(in the rows, 128 means zero)
One turn moves each row of this set onto another row. After a few examples, where does it send each row asked below?
q539: [112 147 117 139 168 134 134 139 138 116 140 134 148 113 142 108 135 143
 118 124 113 173 109]
q38: [133 141 133 137 146 136 128 153 103 118 165 152 160 100 118 121 130 127
 117 120  94 109  95]
q738: [104 151 148 140 151 118 131 121 119 125 150 135 149 113 125 103 145 135
 133 131 103 176 119]
q357: [107 148 149 130 151 113 125 119 115 126 145 131 153 113 120 103 148 130
 136 137  95 170 119]
q28: [130 143 132 129 146 123 139 139  81  97 154 153 169 108 131 106 149 122
 110 108 111 131  70]
q646: [125 142 124 120 140 105 154 129  85 109 129 135 179 111 138 107 153 136
 105 117 130 157  78]
q554: [140 122 103 132 164 134 143 143 102 132 127 126 180 116 130  97 128 141
 122 122 124 118  92]
q847: [105 138 114 143 123 113 146 166 108 100 141 130 179  96 133  90 142 100
 128 135 104 131 102]
q522: [124 129 108 109 155 118 146 148 101 118 142 123 173 107 145 110 152 135
 133 136 140 145 106]
q850: [103 144 152 127 142 116 120 118 108 132 141 127 155 108 113 103 146 126
 133 140  97 160 119]
q805: [120 141  96 123 149 110 137 150  95 136 133 133 179 122 122 116 133 162
 131 132 109 150  90]
q853: [114 125 100 130 140 126 136 141 105 108 123 139 184  92 145 100 124 133
  91 134 123 127  91]
q205: [109 144 114 166 143 136 104 120 117 121 116 129 156 109 125  83 129 132
 139 129  95 149 100]
q294: [112 130 146 129 147 108 117 116  92 136 138 127 175  99 109 108 137 126
 130 141 105 136 121]
q528: [126 116 135 152 142 126 133 101 112 118 144 135 140  87 140  89 137 134
 133 118 117 146 114]
q248: [110 144 112 163 141 139 114 119 124 126 112 133 157 108 120  90 124 139
 133 133  90 144 111]
q282: [111 138 101 137 164 138 136 143 135 113 140 134 156 106 150 105 143 132
 101 126 114 163  93]
q786: [128 116 131 149 144 128 135  96 111 115 136 123 145  92 143  96 139 123
 133 114 114 146 116]
q209: [132 164 123 154 118 112 147 137  86 104 131 148 171 109 128 106 155 139
 143 104 104 128  89]
q989: [130 151 120 123 160 133 134 100 107 111 128 105 171 119 129 103 136 123
 121 107 106 150 109]
q49: [120 117 124 156 143 127 138 115 110 134 142 156 145  88 140  95 148 152
 139 127 120 147 100]
q259: [115 132 114 143 129 121 148 117 127 135 122 120 176 101 130 106 129 154
 107 126 100 149 127]
q845: [105 139 115 136 124 105 145 152 106  94 136 123 185 102 127  96 130  99
 137 125 103 131 106]
q367: [139 167 118 149 139 118 146 145 105 104 140 152 156 121 126 105 155 146
 146 100 111 142  88]
q170: [119 138 113 137 130 107 158 118 112 129 128 136 186 102 133 104 133 154
 100 122 114 158 124]
q287: [ 94 137 120 143 123 109 152 166 106 100 139 141 175  95 130  99 135 107
 127 132 103 130 102]
q246: [135 165 120 147 130 117 148 143 103 104 137 153 151 117 128 105 155 142
 149  98 108 139  85]
q128: [136 165 114 147 118 110 147 138  85 103 138 154 162 108 127 103 149 143
 146 105 109 138  93]
q136: [119 143 105 142 112 111 133 141  82 100 123 149 183  93 131 102 140 136
 108 119 110 119  91]
q217: [134 156 124 116 158 134 126 113 105 106 121 115 175 126 118 113 136 135
 106 112 108 142 100]
q503: [129 149 130 137 154 131 128 149 104 108 167 156 160  94 127 118 137 125
 121 120  95 107  93]
q196: [127 163 118 128 162 125 123 148 104 126 133 155 178 113 128 111 145 151
  94 133 113 138  84]
q717: [126 142 126 140 142 133 133 148 118 129 166 154 167  91 125 123 133 129
 119 124  94 108 107]
q428: [105 136 111 134 123 107 149 149 101  97 136 119 188 107 128  99 133  99
 134 119 104 136 104]
q518: [109 154 124 143 141 119 135 170 107 111 147 163 177  96 124 102 151 128
 102 142 116 134  91]
q126: [111 147 119 163 135 134 113 117 125 128 117 124 160 106 116  94 125 145
 124 132  90 139 118]
q812: [124 137 119 136 140 134 134 151 119 126 163 152 165  91 124 123 131 134
 115 126  96 106 112]
q988: [121 124 126 143 145 133 132  95 110 108 138 116 145  97 143  90 137 118
 130 109 109 145 112]
q839: [106 137 117 144 155 127 104 133 106 107 112 127 154 119 129  80 142 125
 147 131 104 148  87]

q428 -> q812
q847 -> q38
And these:
q136 -> q518
q522 -> q554
q503 -> q209
q988 -> q126
q850 -> q528
q248 -> q357
q196 -> q646
q259 -> q539
q294 -> q49
q217 -> q170
q246 -> q845

